In the data rows, the value 128 means zero.
A hidden rule labels the rows of this table. It goes by one to three of the table's principal directions, not those with the most spread.
117:141:084:113:115:121:177:127:125:127:129:130:142:125:117:122:131:110:165:137:131:126:125:132:140:119:150:102:091:131:124:127:119:117:114:154:122:145:126:145:128:115:107:122:146:155:137:129 D
134:106:194:229:160:129:114:076:098:136:119:065:146:150:075:190:072:096:117:030:134:111:166:108:111:139:132:189:135:143:146:172:103:145:116:074:174:080:089:077:109:142:162:200:162:068:119:202 D
155:149:160:187:153:131:138:141:133:096:115:141:110:139:098:145:133:111:080:136:161:090:124:106:123:142:129:145:098:141:149:125:098:157:141:152:148:125:097:135:098:182:100:110:126:094:085:162 A
142:132:142:123:157:128:084:114:065:145:142:142:147:112:129:163:146:120:096:115:113:117:113:111:132:119:113:143:157:168:151:141:149:129:120:133:144:157:145:126:143:164:107:131:133:094:096:124 C
161:044:158:131:145:145:138:111:171:139:174:108:109:098:143:124:082:172:131:113:139:157:165:143:122:144:075:148:171:149:116:105:155:174:160:061:093:140:155:073:140:135:173:153:099:124:118:175 D
121:080:137:148:134:128:125:111:125:129:144:130:124:123:135:146:098:132:155:114:106:134:146:149:148:139:112:142:125:118:109:138:153:132:141:104:118:114:106:106:143:122:147:164:145:134:143:148 D
107:130:146:151:150:115:096:107:059:136:129:132:165:137:110:180:124:093:136:086:104:107:125:123:149:115:125:147:136:139:146:154:142:112:113:128:139:134:109:110:136:155:108:160:167:100:118:126 A
144:121:118:141:165:137:147:095:063:115:165:168:154:115:125:181:105:111:160:128:089:094:118:134:144:098:148:147:093:145:139:160:152:146:099:155:104:162:093:118:129:159:091:166:192:144:112:131 D
125:159:135:176:130:111:150:145:119:092:112:142:133:158:094:136:133:100:123:123:145:093:133:116:138:118:134:140:089:105:152:122:114:138:122:160:123:129:086:125:103:157:104:123:156:119:114:128 A
167:132:164:236:172:126:160:092:125:100:120:097:134:159:055:179:038:092:127:088:138:107:167:121:106:122:174:182:071:117:158:165:059:177:113:117:135:095:055:094:072:162:108:191:191:097:114:184 B
099:108:156:118:144:143:105:091:092:135:157:135:149:116:138:175:107:119:150:101:099:111:110:140:128:115:137:138:140:142:120:162:153:107:109:110:126:125:113:111:155:125:124:153:161:121:131:128 B
109:150:151:162:122:114:095:118:073:100:125:125:153:127:094:150:143:100:100:076:133:092:126:105:110:108:124:152:117:121:161:137:134:114:092:144:163:115:101:134:140:135:131:132:157:101:113:138 C
104:154:138:121:141:115:104:122:043:110:156:179:149:109:126:172:149:101:122:141:109:084:102:121:138:097:130:127:100:141:152:132:158:119:090:178:136:151:109:158:153:157:085:117:167:124:096:096 A
141:098:143:137:148:146:142:079:119:144:174:105:139:116:125:156:070:135:161:102:111:136:148:129:111:111:137:153:135:142:125:156:139:140:109:101:112:139:118:089:132:124:136:165:170:137:125:146 B
166:115:094:077:162:133:123:116:102:132:168:169:133:078:140:134:113:143:127:175:113:150:119:137:132:106:130:111:126:165:138:115:125:157:122:154:101:187:155:144:133:158:072:119:130:148:096:106 D
096:099:143:130:134:129:114:135:142:153:112:132:108:132:149:138:126:128:144:141:115:144:128:150:165:171:110:116:143:133:090:131:138:109:167:105:138:099:129:135:140:124:135:139:111:121:143:127 D
136:090:111:098:131:149:142:080:127:169:153:087:160:119:145:139:098:139:171:081:099:160:139:136:115:123:136:139:177:146:116:166:146:125:119:065:110:131:156:083:146:084:161:182:148:133:170:143 C
121:110:142:108:155:117:099:114:050:140:176:164:151:106:143:168:112:134:151:134:084:116:133:140:147:090:102:145:140:139:145:124:185:138:100:133:094:164:137:117:154:152:119:157:164:137:108:086 D
080:085:168:153:119:113:094:148:164:149:092:111:105:157:119:135:099:130:139:110:123:144:138:166:168:165:110:129:133:102:091:124:131:083:170:087:134:086:112:112:145:120:161:138:097:100:152:142 B
194:111:095:161:168:139:176:081:087:119:156:127:171:127:102:157:098:116:153:080:112:118:146:113:131:094:143:166:119:151:160:158:130:181:106:124:095:181:113:070:103:157:112:188:183:130:121:169 D
083:151:150:176:109:113:146:139:114:101:102:113:158:169:090:132:148:094:144:059:147:084:137:112:138:117:113:148:124:099:148:125:141:104:113:125:128:114:095:100:121:128:150:140:157:111:138:135 A
135:089:104:089:109:143:130:109:153:125:166:129:116:099:160:086:122:169:154:125:119:166:142:135:119:119:107:127:152:113:105:114:165:135:127:114:102:144:143:111:151:088:160:130:126:170:150:115 A
121:113:135:138:149:134:134:100:092:120:152:151:131:111:121:164:091:120:153:126:101:114:125:145:134:117:148:142:093:132:121:150:140:131:104:134:124:122:097:137:142:126:118:160:171:136:130:129 C
182:118:094:167:162:121:179:086:059:113:178:128:176:114:086:156:087:111:163:084:112:113:169:107:127:078:123:171:103:143:178:139:148:183:085:142:090:187:109:083:112:160:109:188:212:142:106:151 C
181:116:096:118:117:146:188:128:186:126:140:101:116:119:136:089:110:160:134:142:144:148:149:127:093:128:137:128:125:127:127:119:112:169:130:107:101:132:151:116:107:101:160:134:111:158:143:159 A
117:132:146:119:134:135:111:134:144:143:116:134:104:130:142:132:135:130:111:155:133:136:110:132:135:152:136:114:133:140:108:132:116:116:147:128:149:114:134:148:131:131:117:106:102:114:123:120 A
116:108:142:155:136:136:141:102:107:139:124:115:150:148:127:158:126:115:154:072:111:112:130:129:145:133:127:152:144:133:121:159:153:125:126:092:128:115:116:090:135:117:159:175:148:111:153:154 A
127:217:115:111:093:102:118:204:151:091:091:146:107:131:097:077:186:117:052:191:186:101:099:101:097:118:138:089:081:115:165:077:081:102:119:212:155:142:137:207:113:155:082:017:086:121:080:099 C
157:161:103:107:140:147:146:112:111:132:148:139:127:109:143:131:136:129:124:167:122:122:111:110:104:116:160:118:111:154:132:146:116:142:106:166:138:149:134:158:115:134:095:112:145:152:108:118 D
121:101:144:089:132:140:106:129:161:156:133:123:107:108:152:122:135:147:110:145:144:155:112:136:133:154:112:103:166:162:103:116:127:116:160:104:139:135:167:131:148:130:127:096:073:112:117:135 D
151:158:118:114:121:120:126:159:153:122:114:119:117:114:105:101:136:131:082:158:164:132:123:116:099:128:134:108:114:141:150:101:085:127:129:154:143:140:151:164:115:146:105:077:093:118:096:135 C
149:079:091:046:118:136:148:133:142:142:188:165:118:089:194:101:125:183:164:187:094:161:129:162:135:110:100:109:152:124:110:102:192:156:133:110:055:168:176:121:166:098:148:130:115:182:151:087 C
177:105:154:184:143:136:139:133:182:109:121:105:093:137:103:103:081:157:104:118:154:143:169:124:108:141:115:166:123:112:132:110:101:174:148:104:118:112:112:100:091:143:159:145:114:120:115:165 A
093:105:205:211:172:124:076:082:064:139:121:109:143:150:095:213:062:095:144:061:090:105:151:137:142:133:135:185:126:126:127:177:126:117:113:092:160:072:067:097:123:149:140:211:187:085:124:147 C
101:128:114:091:131:132:125:101:083:164:141:123:163:126:150:152:129:120:175:110:088:134:120:135:140:111:138:123:155:141:120:154:157:106:104:112:118:137:148:118:146:104:132:161:157:142:152:097 D
123:153:157:151:128:111:081:158:126:096:116:143:108:121:095:114:136:123:072:139:159:116:128:113:117:126:108:132:112:117:152:096:109:119:130:166:151:128:110:156:122:166:102:081:117:105:082:116 C
135:131:096:100:092:117:157:156:156:105:135:134:126:123:132:079:138:151:137:144:138:134:138:136:114:106:118:117:116:094:137:092:142:137:117:136:092:140:143:134:134:098:153:111:116:163:147:110 C
072:129:161:167:134:121:116:119:095:127:111:130:142:155:110:169:113:095:158:090:107:100:126:140:156:134:134:145:113:111:117:155:142:090:121:121:140:094:082:120:136:127:132:161:170:112:144:123 C
083:138:177:183:112:117:124:158:138:099:096:134:114:157:104:147:152:098:104:110:157:073:112:126:146:154:116:129:094:115:124:124:130:094:144:141:160:095:084:138:134:151:135:099:115:092:113:164 D
132:117:148:101:153:119:068:126:076:163:152:146:132:108:145:157:140:134:101:143:111:135:116:124:145:121:098:128:166:166:139:123:160:121:134:131:133:167:163:128:154:168:107:113:112:100:089:106 A
086:144:100:116:101:107:142:098:072:116:141:114:195:139:106:143:137:091:181:058:115:110:130:120:129:074:143:126:122:106:153:141:147:101:072:136:117:147:115:099:145:098:129:153:182:144:154:115 C
114:110:146:138:127:131:119:114:132:110:139:124:131:117:113:134:112:125:127:099:138:124:131:131:120:126:121:135:127:125:128:128:130:121:123:117:132:121:111:118:140:125:132:131:137:120:125:145 B
109:126:116:143:078:127:174:158:225:096:101:119:090:163:144:068:145:137:141:150:160:145:141:136:131:163:125:108:114:065:098:108:116:134:168:115:115:081:105:126:116:080:156:107:109:152:180:126 C
132:127:146:120:137:119:084:127:090:139:145:136:133:119:137:144:120:137:115:135:105:128:132:129:121:109:115:143:144:127:143:127:149:130:114:129:123:134:137:128:139:140:130:136:136:123:114:102 A
090:155:159:151:124:127:109:122:117:110:117:118:134:132:100:140:131:101:113:099:148:106:121:112:112:130:135:131:120:126:136:135:110:101:113:139:164:102:100:143:128:131:115:115:147:108:116:128 C
157:135:087:084:098:127:145:172:205:129:107:122:098:129:146:053:148:167:112:177:153:168:129:135:118:136:125:097:135:109:117:086:105:134:154:134:106:141:169:144:113:108:141:081:065:156:140:114 D
154:107:087:090:135:129:164:146:176:170:110:108:119:119:138:093:124:149:141:154:140:183:145:141:146:157:116:100:159:156:112:102:105:147:167:095:108:144:190:129:115:118:131:131:079:133:145:130 B
128:123:106:099:134:141:134:108:120:152:129:119:145:113:141:134:146:122:135:115:124:142:114:123:131:139:133:112:157:163:119:145:127:121:133:113:141:137:156:129:138:116:120:134:121:122:139:137 A
124:134:124:124:118:120:113:167:185:111:088:140:089:130:117:093:122:140:103:168:151:148:121:149:133:152:140:104:100:106:109:099:081:115:156:145:138:105:121:167:114:128:115:091:083:130:129:121 D
121:167:106:040:085:117:094:193:154:132:127:156:100:108:171:054:193:172:088:206:144:147:104:124:111:115:100:086:153:114:130:066:152:105:129:168:115:157:192:183:148:114:133:038:062:158:114:052 B
111:081:135:155:158:131:132:072:072:165:137:108:171:140:122:188:100:103:181:048:086:133:143:137:167:134:123:160:160:151:119:178:162:124:126:070:125:124:119:071:148:118:148:216:175:101:162:153 C
179:106:112:089:145:137:126:105:097:129:176:154:136:088:158:139:131:154:113:147:110:135:120:127:110:102:125:133:144:155:145:126:152:179:110:123:106:165:163:122:146:131:126:139:119:136:118:127 D
116:163:138:137:110:128:135:172:189:116:087:125:091:147:123:093:152:127:097:168:168:125:116:121:124:160:134:103:112:116:115:106:088:113:157:151:150:104:123:163:103:135:116:072:088:124:118:124 D
145:146:111:126:149:127:127:107:067:117:145:155:159:121:125:152:141:113:131:116:107:110:118:114:131:097:137:142:126:140:155:144:142:147:099:151:120:159:122:123:126:146:099:148:167:129:118:110 A
137:122:127:100:128:118:088:145:115:126:141:153:126:118:151:118:137:149:115:156:111:137:126:136:130:111:106:127:148:115:137:108:150:135:131:136:104:147:145:128:136:141:124:118:116:139:118:091 C
133:125:137:125:131:131:111:121:109:138:143:119:128:108:136:136:127:135:119:130:122:128:135:121:112:126:116:133:139:143:133:127:136:133:118:127:142:125:141:137:133:131:138:131:126:130:112:133 C
151:126:122:145:151:142:147:115:137:141:129:123:115:122:120:144:113:118:123:144:135:131:124:122:133:149:145:124:109:161:117:148:104:131:144:139:147:137:120:136:115:152:098:122:131:120:108:161 B
Here are more rows. What is the label of each one?
070:146:177:162:115:125:093:149:168:135:054:098:107:165:110:136:147:099:094:104:157:123:109:131:135:186:142:115:136:120:103:141:079:079:163:100:194:046:111:153:124:112:140:113:084:073:150:147 >> B
152:089:136:142:166:135:120:108:122:154:130:123:119:108:116:158:096:127:117:123:124:148:133:138:145:156:126:134:133:172:117:141:112:141:152:104:145:131:137:125:132:151:115:150:113:097:113:169 >> C
131:134:111:053:117:138:113:127:131:153:156:124:129:091:154:105:131:157:127:157:124:153:116:131:098:108:130:103:152:148:125:114:136:113:108:133:120:154:179:151:149:107:129:097:105:153:119:097 >> A
113:192:123:174:098:119:170:165:155:084:070:128:126:185:100:102:165:102:121:119:155:085:118:111:123:128:159:132:084:080:140:127:098:119:118:160:137:095:086:142:090:116:136:112:137:129:150:123 >> A
113:149:100:100:103:110:129:148:123:136:111:123:147:145:131:109:149:126:146:128:122:132:124:131:135:107:134:111:130:108:134:115:130:107:115:141:115:142:146:128:127:113:135:117:118:146:143:101 >> C
118:118:130:134:132:145:133:094:144:140:110:100:137:142:124:134:115:122:150:081:127:143:124:129:129:135:157:131:142:132:106:156:105:116:126:101:144:111:121:102:118:104:143:154:126:123:153:149 >> C
123:168:166:174:123:114:102:133:079:092:132:135:146:149:105:149:153:104:093:098:137:074:126:094:108:098:117:161:120:109:173:132:145:131:097:157:142:128:094:118:122:158:126:118:161:104:098:123 >> A
186:078:113:111:154:168:187:101:204:146:158:115:090:101:157:113:065:173:152:174:127:175:146:152:109:154:150:124:128:150:090:136:101:186:155:086:096:122:147:117:108:107:139:155:112:161:144:159 >> A
135:131:115:117:123:140:134:096:133:112:140:115:149:122:125:121:128:124:133:093:136:135:124:115:103:111:146:130:142:126:136:144:115:136:111:119:128:134:124:106:125:108:124:136:144:134:142:135 >> D
113:088:141:102:135:139:104:116:165:182:121:112:103:138:178:132:107:151:152:154:099:182:132:158:151:169:127:116:177:129:078:145:131:124:172:071:125:092:153:115:136:097:148:154:099:127:169:108 >> D
159:078:134:145:146:142:136:113:168:155:130:089:111:114:131:126:088:147:128:121:132:166:161:138:122:165:110:137:154:150:110:131:109:156:164:074:133:107:146:108:117:125:154:161:105:119:133:176 >> D
121:101:141:140:117:118:104:145:156:116:127:131:103:127:136:108:123:143:120:139:135:145:147:138:137:144:096:128:133:102:117:103:135:131:155:121:124:113:119:123:131:131:141:119:109:133:127:129 >> C
103:162:142:162:129:123:136:145:115:112:098:148:121:149:113:147:165:091:107:135:145:089:103:114:150:151:137:120:097:134:128:137:119:110:138:160:162:112:098:158:125:150:099:103:132:100:116:135 >> C
147:131:106:085:128:133:130:156:144:156:115:146:108:119:161:114:162:147:107:182:126:140:101:136:141:149:128:098:138:155:112:117:129:126:153:135:129:144:173:159:136:131:122:096:073:127:126:121 >> A
124:158:132:193:139:116:147:109:083:121:121:103:157:153:085:165:103:082:147:094:121:100:153:108:123:116:148:156:094:120:155:159:109:130:101:143:145:112:082:119:101:144:110:167:199:120:121:142 >> B
123:072:146:093:156:135:092:110:097:169:173:140:127:088:157:151:103:155:148:133:096:152:137:148:151:128:084:132:171:164:111:120:179:125:138:101:108:158:162:111:162:145:135:147:123:131:108:117 >> D
167:164:113:164:113:119:165:148:158:079:121:120:124:141:095:102:129:118:098:141:166:108:141:105:092:113:143:133:084:102:164:112:085:162:119:161:124:129:102:134:090:144:111:104:137:135:110:151 >> D
106:131:155:165:107:129:113:167:199:101:077:116:084:143:108:092:131:132:093:132:166:127:130:133:123:173:120:123:110:099:106:108:091:102:164:128:161:074:099:154:113:124:146:094:089:115:130:152 >> B
145:146:128:163:130:127:157:151:175:130:083:110:110:168:114:111:129:123:117:138:149:134:137:124:135:155:141:130:121:116:124:126:088:143:158:118:130:106:122:123:089:133:131:129:109:113:141:140 >> B
191:197:106:136:126:120:127:146:124:090:112:132:130:135:102:095:147:132:069:148:153:118:126:091:076:089:160:140:104:112:181:113:078:169:093:179:134:146:130:151:083:145:105:098:124:130:101:110 >> D
135:149:104:122:112:124:156:130:107:122:136:132:151:148:135:123:140:128:155:122:108:109:128:123:124:093:140:139:119:104:144:136:154:132:099:140:097:146:125:112:124:112:143:143:158:154:147:107 >> A
149:150:089:095:115:112:134:169:147:122:123:145:115:121:132:076:141:151:121:179:136:151:139:129:127:114:116:110:122:110:140:083:122:140:131:161:099:157:155:152:113:132:114:095:110:160:119:084 >> A
091:126:146:080:101:129:108:153:157:124:142:147:097:101:156:120:143:141:108:185:142:123:096:147:115:140:127:085:113:129:105:108:132:095:134:143:142:113:141:177:165:114:121:065:086:136:117:117 >> D
169:155:103:122:138:125:161:126:100:108:169:152:126:097:124:135:112:127:123:186:125:111:132:119:098:096:149:125:074:138:156:121:119:169:092:179:115:154:122:165:117:146:089:116:162:160:094:118 >> A
173:124:110:147:148:152:188:123:185:111:110:138:108:140:126:136:114:123:123:159:146:121:107:138:130:153:178:115:087:143:111:150:072:164:156:130:124:124:107:128:093:142:098:127:110:127:134:180 >> C
110:096:160:166:123:121:121:109:126:124:138:090:146:138:106:134:099:125:147:058:132:129:167:125:123:122:095:161:155:109:137:127:147:130:123:083:120:111:114:075:132:118:171:168:151:116:139:150 >> D
102:130:138:133:128:124:129:117:101:146:121:110:158:146:126:147:137:112:151:084:116:119:132:123:139:123:120:138:157:131:134:142:147:115:119:102:126:122:135:103:133:118:147:158:145:115:146:122 >> A
164:101:099:072:140:132:128:123:120:141:171:156:125:094:160:122:105:165:144:176:096:154:128:152:125:102:128:121:133:135:127:117:151:155:119:129:080:167:160:129:143:124:121:135:125:163:128:100 >> A
